Rotation paths and how fast each direction turns (degrees each step)
Each turn is a multiple of 5 degrees from 10 to 175, or 0.
Each row of a path follows its step; steps can be skipped.
Rotation 1:
step 1:  -7  12 -16  -2 -17   4   3  10  -7  21  -6  20 -16   0 -12  -5   7   5   3  -7   0  16   9  -8  16   0  -9  -9  -8   8   4  -1  16  -7 -10  -6   2  -7   2  -3  -4   7   0  -6  11  -8   5  -2  -8  -7  -1  13  -5  22  17   3 -22
step 2: -12   8   1  -3   7 -16   6  -1 -14  -7   2  -1  -6  10 -20  -4   4  -2  -1  22  16  -2   0  11  -9   2   8  12 -14  -8  -3  13   8   1  -2  -2  -7  -6 -20  12 -10   9 -18   0   0   2   8  -2   8   2  -6   6  -8 -22  11   0  24
step 3:  11   2   8   1   5  -8   5   9  15   8  15   2  13  -8  -4  14  -1  14   7  15  10  -6 -16  -3   5 -11 -10 -10  -2  -7   7  -7   5   3 -13 -15   7  12  20   4  -3   9  27   0 -10  -4   4   2 -17  11  -8  10   5  -2  12  -9   3
step 5: -12  10   9  15  -6  -8  -6  15  -4  24 -10   4   7  16 -20 -10   6   4   5  -4  -9  -7  14   0   1   0  -6   8  -7  -3   5   2  10   7  16  -1 -26   0  13   1   0  -2  12 -10   5   6  -2  24  -1   0   8  10 -13 -12   4  -2  -4
step 8:  -2   0  12 -25   0   3  -3   6   4  -9  -9  20   1   0  -5  -1  -4   3  21  -9  -7   2  -6  -1  -9   4   5   9  -5   7  11  -7  -2   1 -16   5  -6 -15  -2  -7   6  -1  -2  -7 -19  -3  -5   5 -16  14  22  17 -15   0   7 -20  -7
step 9: -13  17  -4   0 -12  -7   3   4 -22   4  10   6   2   2  -8  -5  11   2  -8  14   0  -9  14   1  13  -8 -22  25  14   5 -16   7 -14   3   2  -9   3   1  16  10  13  -3   3  -7  -7  -5  -3  -7   9  -9  10 -13  -9 -10   5  -6  -4
step 12: -15   4 -22 -12 -27  -7   5   5   7   0   0  10   8 -25 -22  -1  -7   9   5   9  -8  -7  -6  -5  -5 -16   3   7  -9  -3   7   0  12  14  -2  -5   6  -1  -6 -12   3 -19  -2  -7  -3  11  -7   7  -3   6  -1  -3   7 -12   1  -9 -16
step 13:   4   7  -3   4   8  -6   4  15  -9  -9   0  16   3  10  -1 -15   1  23  -8  14  14   0   9  -1 -10   3 -15   6  -2  -4  -9  -4  -7   5  -3   1 -11   6   2  -6  -3   8 -10 -15   5  -7 -14  -9  12  13  15   2  -1  31  15   0  12
step 14: -21   3  28   2 -16   0   2   6  15   0   2  -1   4  13  -8  13  12   5  -6  11   2   5 -17   8   4  -4  -6 -11   8 -13   1  11  10 -12   3   0  13  -8   7  13  -4  -7  -7   7  12  21  -8  -5 -16  -4   2  -8 -11  -7   9  -6   9
step 15:   1 -13 -22  10   2   5  -2  21   6  17   2   2  -4   0   7  10   6   9   1   8  -5  10  -1 -11   9   8  12  -2 -28  13  -6 -12  -5 -14 -17  -9   2   4  -4   8 -10   4   3  -2  -5  -1   2  -3  11  10   8   1  -7 -11  10 -21 -15
Speeds:
-2 -3  1  0  4  4  0 -6 -2  3  1  1 -2  3  1 -1 -2 -1  0  2 -2 -1 -2  2 -2  3 -2  2 -1  0  1 -2 -2  3 -1  1  4 -2 -3  2  1  4 -1 -3  2 -5 -2 -1  1  3  0 -4  2  1  6  0 -3 -> 155
-2  3 -3  4  4  3  0  0  1 -2  3  0  1 -6 -1 -3  0  1 -1  2  0  2  5 -1  1  0 -3 -6  3  4 -1  0  1  0 -1  0  1  1 -4 -2 -2  1 -1  2 -1 -2 -3  3 -4  1  0 -4 -3  3  0  2  0 -> 120
 4  5  0  0  1  5 -1  2  4  0  0  0 -1  5 -1  3  3 -3  0  8 -1  3  2  1  0 -2 -2  0  1 -2  0  2 -2  0  0  4  2 -2 -3  2 -5 -1  2 -1  2  1  3  1  2 -3 -2  2 -1  0  1  3  2 -> 90
 2  5  1  1  0  0 -2  1 -1 -7 -1  0 -3  0  4  1 -2  2  1 -3  1 -2  6 -2 -1  3  3  0 -3 -1 -5 -2 -1 -5 -3 -1  1 -2 -3  1  1  2 -1 -4  0  0 -2 -1  4 -1  0  0  4 -2  2 -2  3 -> 160
 6  0 -1  0  3  0  1 -1  1 -3 -4  3  4 -4  0  0  3 -3 -5 -1 -2  1  1  1 -4 -1 -1  2  1  0  3 -4  3  1 -2 -3  5  3 -1  1  0 -3  0  1  0 -2  4  1  0  5  0  1  3 -4  1 -4  0 -> 85
Rotation 2:
step 0:   0   0  -6  -8 -10   7 -11  12  -8   7  -9  -2  -9   9 -11  -1  -1  -1 -11  -1  -9  13   7  -2 -17  -1  -8  14  -3  -4  -6   0  16  19  -1   7   2  -2   6  -3   0   5  16  -9  -8   0  -9  -7 -20  -6  -4  11  -6   6  15 -14  -9
step 1:  -1 -13  11  10  -7  20 -11   0  -2   1   2   7  -5  -7   1 -15 -12  -9   5  -4   6   9   7   1   2   2  -3  -7  -5   2 -15   4  10  21  -9  -1  10  12   6   0 -16   0  -7 -10   7  -7   1   9 -12 -17 -13  -9  -6  -8   8   2  10
step 2:   7   0  15  -2  19   1 -13   6   0 -12  -1 -13   8   7  -9   2  15  -2  15 -10  -3   5   7  -3  14   0  -7  -6  -7   6  -5  -2  -8   5  -4  11  15  10   3 -10  -6  23   6   3   1   7 -11  15 -11  10  -7  -4 -13   2   5   7   9
step 7:   7  -4  18   4  12 -10  -6   2   6  -9  11   1 -14  -3 -16   3  -4   6  11  -3   2  -3   2   2   8  -9 -11   5   7 -12  -3  -7   2  -2   2  11   2   3 -17   3  -6   3  -8 -12   3  -9   1  10 -21   5  -4   3   2 -15  -4  17  22
step 10:   9   3  10   6   6  -1 -11  12   4  12  11   4 -15  -2   9   3  13 -13  -1  -7   6  19   4 -19   3   2   1  -6  16  -7  -9  -3   7  11  -8  10  -1 -13  -7   2   3  19  -3  -3  -7  -1   1  -2  -2   5  -3  -1   6 -12  21 -10   7
step 11:  -7 -24  15  -6  -4  -2 -12  -7   8  10  12   4  -7   3  11  -5   6   6   2  12 -10   9  15   3   9  10  -2   0  -3  -4  -5   4   8  -6 -20  22   3  -3   8  -2  -6  -1 -10   0 -13  -1 -16  -4 -13  12  -3  -6   1   0  -1  10   0
step 12:  -3   2  14  -4   5  -4  -4 -14  -7 -10  -3   4  -9  -9  -6  -5  -1   6  18  -4   7   7  16   4  -8 -24   0  10  -9   1  -2  -2 -16  -3   0   9   3   2  -3 -10  -6  16 -10 -17 -19 -12  -7 -16 -14  -2   6   2   1   3   1   0   1
step 13:  -1   1   5  -3  10  -9  -2   1  -4 -12  13  19  -3  -6  -1  -3  -9  -6   1   5  -8  21  -3   8  19   1  -5  21  -1  -9   8 -10  -3   9   3  -5   1  -7   6   5  10   9  14 -18  -5  -5  -7   6 -10  -9   2  -6   3   6  17 -12   9
step 14:   0  -1   6   4  -9  16 -14  -1 -15  -6   8  -7   6 -11  20 -12   9  -3  16   0  -3  14   9  -2   4   0   2   5 -11  -5   4  -1  -8   8  -5  11   2 -11   0  15  10 -13   2   7  -6  -6  -7   2  13   3 -19 -12  -6   4  15  -3   8
step 15:   8   3  16   1 -14   6 -21  -7   3  -3  11   5  -6   8   8   5  25   0  10   0   6   1  -7  -5   0  -3  -4   6   0   9   0  -8  -2  10  12  13  -2 -11  -6   2  -4   7  -8   3 -21  21  -4   2  -9  -7   2  14  -3  -3   5   5  11
Speeds:
 2  2  3  1  0 -3  2  0  2  1  0 -5 -1  2  1  3  1  3  1 -2 -2  0  1  2 -1  1  2  2 -2 -4  3  1  2  5  4  0  0  4  2 -2  1 -5  1  0  0 -2 -2 -2 -3  5 -6 -1  3 -1 -3 -3  1 -> 160
-4  2  2  2  0  5 -1  1 -1 -4  1  3 -1  4 -1 -3 -3 -4 -1 -2  0 -1 -1  0 -3  2 -3  2 -4 -1  1 -1 -2  0  5  5  4  2  2 -4  0 -1  1  3 -1  5  0  3  1 -2 -2 -3  0  0  0 -2 -2 -> 25
 2  3 -2  1  5 -1  2 -3 -1  0  6  1  3 -4  2  0 -1 -3  3  1  1 -1  1 -1  1  3  0  0  0  3 -4  0 -3  2 -1 -5  2  3  2 -2  1  4  6 -1  2  1 -2 -3  2 -2 -2 -1  3 -2 -2 -1 -2 -> 95
-5  6 -4  3  0  2  2  3  0 -3 -3 -1 -1  0  0  2 -4 -1  3  2 -1  3 -3 -1  1 -3  2  4  6 -2 -1  0  1  2 -3  0  0 -1  1  2  0 -3  0 -4  1  1 -3 -2  1 -1 -3  1  0  5  1 -1 -2 -> 80
 1 -1 -2 -4 -1  1 -3 -2  4 -3  0 -3  2 -1  3  1  4  4  1  1  1  0  2 -1 -3 -1  1 -1 -1  1  3  5 -2 -1  0  2  3  3 -1 -2 -2  2  0 -3 -2  4 -1  4  3  0 -1  0  3  8  0  3 -2 -> 115
-2  0  1  2  3  0  1 -5 -2 -5 -1  3 -1 -2 -4 -2 -1  4  0 -4 -1 -2  5  5  1 -1 -1 -2  2 -4  2  3  2  1  0  1  1  0  0 -1 -2  1  3 -4  5 -1 -3 -1 -1 -2  2 -2 -5  1  0  0  2 -> 65
